Turns in one plane each, and the order they were made in; the first pair answered
turn N:
-0.9 -26.8 -10.5 -3.2 -10.4 15.4 -4.4 -12.2 16.3 16.7 13.0 -14.5 22.1
 35.6 -25.1 -> -1.5 1.0 -29.4 -10.9 -9.6 -8.2 -4.6 -24.1 -8.3 23.7 4.7 -20.0 10.9 18.2
 -38.4
-4.6 -7.7 8.5 6.5 4.6 5.1 -11.5 0.1 15.9 -13.3 9.7 15.1 28.8 -6.1 25.0 -> -4.0 16.9 -9.6 -0.1 3.5 -23.1 -9.6 -16.5 -5.5 -10.5 6.4 7.6 20.3 -24.2
 10.0
-2.4 5.3 6.3 -19.6 -0.6 -22.2 -0.9 -20.7 -18.5 -12.4 27.9 5.1 -3.0 -27.8
 -12.9 -> -3.9 19.3 -2.1 -15.7 0.2 20.0 7.5 19.6 -31.5 17.5 -10.0 6.0 -10.3 -8.8
 28.9
3.3 -6.7 27.6 1.0 2.0 7.9 -5.0 7.3 9.5 -17.9 14.8 20.8 9.7 -12.9 0.0 -> 3.0 21.8 7.2 -6.3 1.1 -12.7 -1.9 -2.1 -14.5 -7.2 3.4 13.0 -5.5 -31.0
 -7.7
turn U:
8.3 0.5 4.6 -6.9 7.6 -12.9 3.2 -5.8 -4.0 -1.7 1.3 -4.9 9.3 5.2 -13.7 -> 7.2 5.8 -0.9 -6.9 6.8 -8.1 5.1 -0.4 -10.5 5.8 -10.0 -10.0 7.5 9.0 -8.0
-17.5 -34.6 7.3 10.8 -20.7 -29.6 -6.3 -11.0 22.6 1.0 0.6 -2.9 13.3 16.0
 -14.7 -> -22.5 -20.3 -12.6 7.3 -24.1 -23.0 -4.1 -3.3 8.8 21.6 -21.9 -16.2 10.3
 26.0 -8.1
-6.7 13.1 -7.4 -3.6 1.3 -8.2 4.6 -5.9 -2.4 7.9 -4.2 -7.9 -3.3 -8.2 -8.6 -> -6.9 15.0 -3.9 -1.0 2.5 2.3 8.4 4.9 -6.7 9.8 -10.3 -3.2 -6.9 -9.1 5.6
-4.6 -47.3 45.9 -1.7 16.8 23.7 -9.9 13.9 10.0 -1.5 6.7 26.9 -0.2 4.9
 19.0 -> -8.6 -55.5 31.8 -7.1 10.7 -7.0 -15.9 -23.6 18.0 -7.9 25.7 6.5 7.7 6.3
 -19.9
turn W:
-8.9 31.0 -34.1 -9.0 -5.8 -4.8 6.8 -6.2 -35.3 21.0 -19.8 -4.1 -18.4 -1.0
 -3.9 -> -11.6 -28.4 -12.8 -2.4 -11.1 0.8 -1.5 -28.9 17.3 -0.2 21.6 -13.1 9.8
 30.9 -30.0
-8.0 -12.0 2.0 3.8 -4.3 19.3 18.9 -6.4 24.4 20.4 3.7 -3.9 16.9 19.6 -5.8 -> -7.4 6.9 5.2 2.6 -0.4 26.4 25.2 11.7 8.8 23.8 -12.7 7.7 7.6 5.2 17.3
5.1 29.6 -8.3 12.0 6.3 11.1 11.4 18.9 -23.4 19.1 -29.6 7.7 -15.9 -7.8
 24.4 -> -4.1 4.1 -31.9 4.5 -7.2 -16.0 2.1 -30.0 1.3 19.1 -6.1 -27.5 4.0 17.9
 -28.4
Pairs:
(two turns a pair)
4.5 0.7 -19.3 -3.5 -1.4 -13.3 1.2 -15.4 4.3 -1.1 -11.2 -24.6 7.2 34.8
 -22.3 -> 9.6 9.2 -0.9 -3.2 4.9 -34.2 0.0 -24.5 -1.0 -23.1 5.5 -6.2 2.5 5.2 -25.0
W then N
6.1 2.1 16.9 5.8 4.8 -5.2 -10.8 26.8 -4.1 -20.0 6.2 28.1 -7.1 -4.7 19.8 -> -1.0 4.7 -16.9 -4.8 -4.6 -37.5 -13.5 -12.3 -8.3 -9.3 8.6 -6.6 -3.0 5.8
 -23.2
U then U
5.0 20.8 2.2 1.2 7.5 -12.3 -5.7 -10.4 -10.9 -8.9 3.0 12.8 -12.8 -17.2
 0.7 -> 0.4 20.9 -18.2 -1.2 1.8 -11.0 -4.5 -16.9 -10.8 8.3 -8.7 -6.6 -10.0 1.7
 -8.4
N then W
-5.9 -36.7 18.8 8.7 -11.4 39.5 3.8 19.0 32.0 8.8 2.4 -5.1 19.2 37.4 10.4 -> -5.2 11.2 -15.9 -8.0 -11.1 -42.4 1.6 -35.4 -8.7 5.9 9.8 -23.3 2.0 -13.2
 -45.6
U then N
6.4 7.7 26.3 -23.1 20.0 -8.6 -7.6 -16.8 0.5 -10.4 10.2 4.0 -0.8 -30.0
 1.0 -> -0.5 21.5 -3.6 -27.0 13.6 -8.5 -5.1 -18.5 -14.3 15.6 -14.1 -19.9 -3.8
 -14.1 0.4
U then U
-12.5 -4.0 0.2 -6.4 8.3 15.4 4.8 15.9 -2.4 0.1 9.7 22.2 15.6 18.2 25.8 -> -17.5 -7.7 -19.8 -13.0 2.1 -6.6 2.1 -12.4 1.1 6.6 14.8 -1.1 21.6 26.3
 -6.8
W then W
2.6 27.9 -61.5 -5.4 4.5 -31.4 24.3 -16.1 -49.3 43.7 -34.7 -33.2 -9.0 6.7
 -13.2 -> 4.2 -39.4 -9.9 -0.9 3.6 -49.7 9.1 -54.3 15.9 -10.3 39.7 -19.3 20.0 9.5
 -51.6
N then N
6.0 15.4 -14.8 -1.5 -1.5 -21.4 1.4 -16.3 -7.8 6.9 4.5 -7.0 -0.2 -14.3
 -11.3 -> 1.7 5.3 -22.3 1.6 -5.4 3.5 4.4 -1.4 -0.1 22.2 -10.8 -17.2 6.2 12.7 -0.7
N then W
1.0 20.0 -16.4 -12.3 8.0 -25.5 -0.1 2.7 -22.0 3.5 -16.3 10.8 -21.6 -15.2
 -13.7 -> 4.8 13.5 4.4 -6.4 13.2 -15.3 -0.8 15.0 -17.3 -9.7 -9.1 31.6 -21.3 -24.0
 1.6
U then U
-0.5 -18.1 8.6 2.4 -1.5 13.7 -0.7 7.5 13.3 2.9 2.4 10.4 4.9 10.0 10.3 -> -4.9 -5.7 -15.4 -2.6 -4.2 -6.4 -2.4 -11.5 0.2 13.7 -6.2 -10.0 0.8 8.0
 -10.7
W then W
19.2 35.7 10.8 11.6 -14.1 -19.8 -5.2 4.7 -7.8 -10.4 6.2 32.5 -14.1 -34.1
 -22.9 -> 14.0 5.3 12.6 12.3 -19.3 -22.1 -11.8 -15.5 20.2 -16.5 24.7 17.5 1.5
 -12.8 -43.4
U then W
0.8 -29.7 -2.6 10.0 1.2 -8.1 11.7 -16.0 15.1 -0.4 21.7 -5.5 5.7 -0.7
 -8.8 -> 2.3 8.6 -19.8 6.3 4.2 -12.8 19.2 -3.0 -20.1 15.2 -5.5 -3.8 -14.2 -21.7
 2.2
W then W
-26.7 -5.2 -32.2 1.4 -10.3 -21.2 8.4 -29.0 -29.6 33.0 -4.0 -5.8 25.4
 17.5 -9.4 -> -26.9 -32.7 -11.7 4.8 -10.0 -17.6 5.2 -33.3 -4.4 16.2 17.1 -0.3 35.6
 27.9 -12.7
N then N
4.6 2.3 8.5 -6.9 1.6 -8.4 -3.0 0.7 -1.4 -12.4 12.6 8.1 -1.9 -17.5 -1.9 -> 3.7 9.7 -4.8 -11.8 -3.2 -14.7 -2.7 -7.2 -9.7 -2.7 2.5 -1.3 -2.5 -12.1
 -10.4
W then U
-0.4 10.2 -14.9 -13.3 -6.7 20.7 3.7 2.3 -18.4 17.7 -12.9 1.8 -8.1 5.4
 -2.5 -> 5.8 -8.5 18.0 -11.0 -3.5 11.0 -0.3 -6.4 1.2 -11.0 19.8 22.9 -1.2 -9.1
 -8.4
U then N
2.9 -1.6 30.8 3.3 8.2 1.3 -6.8 13.6 4.1 -22.7 11.2 32.1 -4.8 -22.7 13.4 -> -9.1 9.5 -22.0 -10.0 -3.9 -26.7 -7.7 -24.1 -7.0 6.5 -0.8 -14.6 -4.0 -2.9
 -32.0
U then U
0.8 -4.8 -26.8 15.1 -21.3 11.0 -1.9 33.4 -19.8 21.3 -21.5 -8.9 7.6 10.0
 24.5 -> -2.1 -37.2 -13.1 18.6 -21.7 15.3 -6.8 24.1 9.1 9.8 -0.4 -7.8 22.9 23.9
 15.9
W then W
-4.3 -1.1 -19.2 -1.4 -18.7 -7.0 -6.6 -7.6 -5.8 24.7 -17.9 -16.1 7.0 23.2
 -1.5 -> 2.5 -12.0 9.4 6.2 -14.4 17.9 -4.9 18.8 4.4 12.5 -14.0 9.5 7.4 22.5 28.9
N then W
2.9 22.1 12.8 4.0 20.5 -21.6 -2.2 3.1 -14.4 -14.6 20.8 26.6 -4.6 -26.5
 2.8 -> 1.1 9.7 21.0 7.2 19.2 -16.7 -3.7 4.1 -3.9 -22.4 27.7 30.8 -0.9 -21.0 2.2
N then U
-5.8 -15.6 -23.6 2.4 -10.4 13.1 -3.4 10.0 2.7 21.4 -16.8 -16.9 -0.5 34.8
 -0.9 -> 3.7 -20.6 14.8 9.6 -2.0 24.6 -2.9 28.5 8.8 -3.6 0.4 22.0 -2.3 10.8 22.3
N then W
-0.7 -37.6 -3.3 -5.9 2.1 22.7 -25.8 1.9 4.4 4.6 14.9 7.7 30.5 8.7 -4.3 -> -4.6 -29.3 -20.9 -10.2 0.5 22.7 -26.1 -1.4 -4.2 19.6 1.6 -4.5 28.6 17.5
 -6.2
U then U
-6.0 7.6 0.3 -11.7 1.5 -6.3 -5.2 -8.0 -0.4 -4.1 10.8 4.3 3.0 -8.5 -10.4 -> -9.2 -7.0 3.1 -8.7 -1.6 4.0 -6.2 -4.9 11.9 -3.5 15.3 2.7 10.0 3.5 -8.2
U then W
-8.0 11.8 -6.4 -4.9 0.6 -24.6 0.1 -13.9 -6.5 -2.8 12.1 -0.1 -7.5 -21.7
 -15.0 -> -12.2 -16.1 -0.7 -1.8 -2.1 -8.7 -3.9 -14.8 21.7 -4.8 21.7 -6.1 8.8 3.6
 -18.8
U then W
22.9 -11.0 55.4 -13.1 2.1 42.5 17.3 22.1 19.2 -30.7 0.1 28.9 -10.8 -11.0
 41.1 -> 21.2 44.1 14.8 -22.9 0.9 15.5 21.7 19.5 -30.1 -6.9 -33.7 14.3 -34.9
 -35.4 39.1
N then N
-34.8 -6.9 -0.2 -2.3 -17.5 8.8 -4.5 -3.8 -5.0 -37.4 -1.7 0.0 22.9 30.9
 -4.9 -> -33.9 -6.9 8.0 0.3 -14.4 8.3 -4.2 -1.3 -3.3 -44.6 2.9 8.1 21.2 22.6 -1.9
N then W
-2.5 -27.6 11.1 -3.5 -4.6 7.0 -5.3 -24.3 27.8 -1.8 25.3 1.8 7.8 29.9
 -29.2 -> -1.0 -29.9 17.6 -3.8 -2.8 12.1 -5.6 -19.0 29.3 -5.6 25.3 5.4 7.4 28.5
 -22.5
N then W
-9.9 -32.5 18.4 9.2 4.2 14.6 -11.3 3.7 32.0 -8.0 25.1 -10.0 14.1 35.4
 1.3 -> -4.8 0.3 20.1 13.5 12.9 32.6 -4.0 37.8 3.5 2.5 -3.6 11.6 -3.0 16.2 39.8
U then W
-0.5 25.1 -28.7 -4.7 -1.8 -5.6 2.1 -5.9 -12.9 17.7 -13.9 -17.3 -1.2 3.4
 -11.3 -> 1.7 -17.0 7.1 6.4 -0.4 25.7 -0.9 9.1 26.3 0.8 5.7 4.2 14.9 23.1 5.4
N then U
-32.6 11.4 -17.9 -10.7 1.5 -10.5 -1.6 2.4 6.2 -14.9 -10.0 4.3 1.2 7.9
 25.6 -> -34.1 6.1 -19.7 -10.2 0.7 -8.3 -2.2 3.0 9.0 -13.9 -8.8 2.4 4.4 13.4 24.5
W then U
2.1 4.2 -9.3 16.4 11.3 -5.8 3.3 -9.1 -2.7 0.7 -22.3 -27.5 -11.2 -14.7
 14.2 -> 1.8 -21.4 6.6 19.5 11.4 4.4 -0.1 -11.0 21.5 -10.8 -5.9 -22.3 -1.0 -3.0
 14.8
N then U
-0.9 26.1 -22.1 -5.4 2.5 8.1 9.0 14.1 -17.0 26.9 -30.7 -5.7 -11.7 -4.7
 17.8 -> 3.1 22.2 -5.0 1.0 6.6 14.0 11.5 25.2 -13.3 13.8 -24.0 11.7 -11.7 -13.4
 30.5
N then W
6.2 9.9 43.6 -16.4 13.2 50.9 25.1 9.6 11.5 10.7 -15.3 27.2 -5.4 -25.7
 43.6 -> 5.4 44.0 17.1 -30.2 10.4 -8.8 21.4 -32.3 -19.5 9.8 -11.4 16.3 -18.1
 -60.5 4.4
U then N
-39.3 18.3 -39.4 11.4 -12.0 -11.3 19.2 -6.8 -18.1 -26.8 9.4 -21.4 6.3
 10.4 -37.0 -> -32.2 21.2 -9.3 21.3 -2.0 28.5 25.5 41.8 -20.1 -33.3 -3.6 13.5 -1.5 4.0
 16.2
U then U
-5.2 7.0 29.0 -19.5 10.3 -21.6 -0.3 3.7 -1.4 -30.3 34.2 19.0 6.5 -48.2
 -25.8 -> -6.2 13.9 18.0 -22.9 7.6 -30.1 -1.6 -3.8 -7.9 -24.2 29.5 11.8 4.3 -50.6
 -32.9
W then W
-10.3 7.3 -16.9 -11.5 -18.8 -9.7 -1.4 -23.1 6.4 3.4 -23.5 -18.4 12.5
 18.8 -22.0 -> -8.4 -6.1 2.1 -1.4 -15.4 24.9 1.2 6.0 18.8 1.1 -26.9 -0.2 14.1 29.2 7.4
N then W
-23.2 17.4 -16.8 0.5 4.7 31.9 -9.9 13.2 -14.7 21.2 -38.3 8.5 -9.1 21.9
 21.1 -> -25.8 -24.6 -7.6 -1.5 -3.9 2.4 -21.2 -36.7 22.1 0.4 5.1 -4.3 13.4 36.3
 -26.2
N then U
-18.0 -8.0 -17.8 -2.3 3.6 2.5 -5.7 -0.1 -17.0 -0.5 21.7 -19.8 15.5 8.4
 -12.2 -> -20.7 -14.4 -14.1 -0.8 4.7 12.7 -4.1 6.1 -12.1 -0.4 19.7 -20.2 16.3 15.5
 -5.1
N then N
-12.4 -8.5 16.1 -1.5 -2.4 17.2 12.9 0.2 16.3 -6.2 -17.5 6.5 6.9 16.1
 33.2 -> -15.9 7.8 -10.0 -12.2 -8.1 -22.7 9.9 -34.7 0.7 0.4 -14.3 -14.1 4.0 5.5
 -5.3
N then U
2.6 7.5 -5.0 -5.3 -1.3 -36.6 -4.3 -30.4 2.8 -10.7 21.3 -1.6 0.5 -13.6
 -29.4 -> 1.5 -4.4 -3.3 -5.3 -3.0 -31.4 -3.7 -32.0 11.6 -7.0 23.0 -6.1 6.8 -0.7
 -33.6
W then U
-6.4 3.3 20.9 12.9 -3.2 55.5 13.4 31.1 9.3 -5.4 -7.1 18.5 17.4 20.0 34.7 -> -17.7 -6.2 -21.3 -1.9 -19.1 10.0 6.2 -31.2 18.5 6.2 7.7 -33.2 32.6 41.8
 -33.4
W then W
-3.9 33.2 -13.0 13.1 -23.8 -10.2 1.8 -22.4 -10.3 19.4 -14.3 -39.6 2.5
 7.7 -15.6 -> -1.4 -4.0 25.4 24.9 -18.5 36.2 3.7 8.8 23.1 5.6 -4.6 -13.6 11.7 27.4
 18.8
N then U
-7.5 30.4 5.0 33.6 -11.6 56.1 5.3 44.7 -32.6 16.7 -4.4 26.2 -24.8 -20.7
 4.7 -> -6.5 1.1 14.9 27.6 -16.5 -1.1 -8.0 -17.5 -2.2 -21.5 54.4 18.6 -8.1 -33.1
 -60.7
U then U
-9.6 -46.5 2.1 10.1 -16.1 19.7 -4.9 -9.3 42.8 -2.7 12.6 -12.9 26.4 34.7
 -14.8 -> -11.2 30.4 -45.0 1.0 -11.0 5.0 5.0 5.9 -26.3 35.0 -44.4 -22.1 -7.6 5.7
 5.6
N then U
-6.3 -2.2 -10.5 6.9 -8.7 22.0 2.5 -4.4 8.1 17.3 -22.5 -26.6 -8.0 25.1
 9.3 -> 1.9 -5.6 26.4 12.8 0.4 30.4 3.4 10.0 11.8 -6.0 -8.7 6.2 -9.3 2.6 29.7
N then W
10.2 -23.0 9.8 8.7 -12.8 2.0 7.2 2.7 10.7 -6.2 17.0 15.0 13.0 12.4 -16.7 -> 8.5 12.6 -19.3 1.7 -14.5 -16.9 10.5 0.1 -20.8 13.1 -5.6 1.2 -0.9 -1.1
 -23.0
W then W
8.7 -2.8 22.1 -1.2 1.6 -9.6 -8.0 -16.6 5.0 -22.0 21.0 5.9 6.8 -0.8 -20.5 -> 9.0 10.1 16.7 -4.8 3.8 -19.4 -5.8 -16.2 -5.2 -18.2 17.7 7.1 0.8 -14.9
 -20.6
W then U
0.3 -16.6 7.7 -4.5 1.7 2.4 -6.2 -0.3 6.7 -9.3 9.1 3.6 2.4 3.3 1.9 -> 4.6 -5.5 9.0 -4.0 5.7 -4.5 -3.6 1.4 -5.7 -11.4 5.0 9.6 -4.1 -9.7 5.1
W then U
2.4 2.3 16.8 0.0 9.0 11.0 -8.5 10.4 4.0 -3.8 -8.2 13.8 -1.3 -5.7 13.6 -> 2.1 16.2 6.2 -3.6 8.1 -3.5 -7.4 5.5 -8.8 0.2 -14.2 8.7 -7.4 -15.8 8.4
N then N
-10.0 -2.7 4.3 -2.4 -6.0 16.1 11.6 -9.5 -8.8 2.8 -2.0 -27.4 4.3 32.2
 35.8 -> -11.5 -0.3 -1.1 -4.4 -7.5 10.3 9.6 -13.4 -9.9 3.8 -0.4 -31.5 2.9 33.2
 30.9
W then W
-0.6 31.3 0.5 3.9 3.4 23.4 3.9 52.3 -31.4 40.2 -38.2 8.3 -16.0 -12.6
 47.0 -> -5.6 -60.0 26.0 8.8 -8.5 22.2 -9.9 8.5 50.8 7.9 23.5 -10.3 29.5 40.5
 -2.9
W then W
-3.0 17.3 -18.0 -7.7 22.6 6.1 2.5 5.2 -26.1 10.0 -8.9 0.4 -8.5 -4.2 43.2 -> -0.5 -6.1 9.7 -5.6 25.1 -18.4 -3.6 -20.1 -5.4 -25.6 31.6 14.0 3.5 -20.7
 20.6
U then U
5.1 -2.3 39.3 -0.3 12.7 0.2 9.0 -0.5 -9.3 -41.2 32.4 40.7 -27.0 -33.3
 14.4 -> -10.5 18.5 -35.6 -16.5 -4.6 -31.2 7.9 -40.1 -30.2 9.4 4.5 -23.7 -30.2
 -3.8 -35.7
U then U
14.5 -41.1 9.3 13.3 -0.6 24.0 -5.0 18.7 42.1 -3.8 18.2 9.3 13.7 51.4
 12.8 -> 9.9 31.4 -55.9 -6.1 -3.5 -29.2 -1.1 -6.5 -27.2 29.2 -20.9 -22.7 -14.5
 14.3 -15.0
N then U
-12.1 33.0 -29.7 -3.1 -1.0 -17.7 6.1 -6.3 -28.4 26.4 -25.5 -15.5 -18.9
 -1.6 -9.4 -> -8.9 -36.5 23.9 12.2 -2.0 22.2 0.3 7.7 35.7 -6.9 12.2 9.5 8.4 28.4 4.7
N then U
5.7 -2.9 0.7 9.5 -14.8 -16.8 -9.1 -5.1 53.7 -6.6 7.5 -18.3 16.4 17.1
 -10.7 -> 8.3 3.2 7.6 15.1 -10.8 13.7 -3.0 27.8 46.6 3.7 -11.9 -5.9 10.4 20.3 21.9
U then W
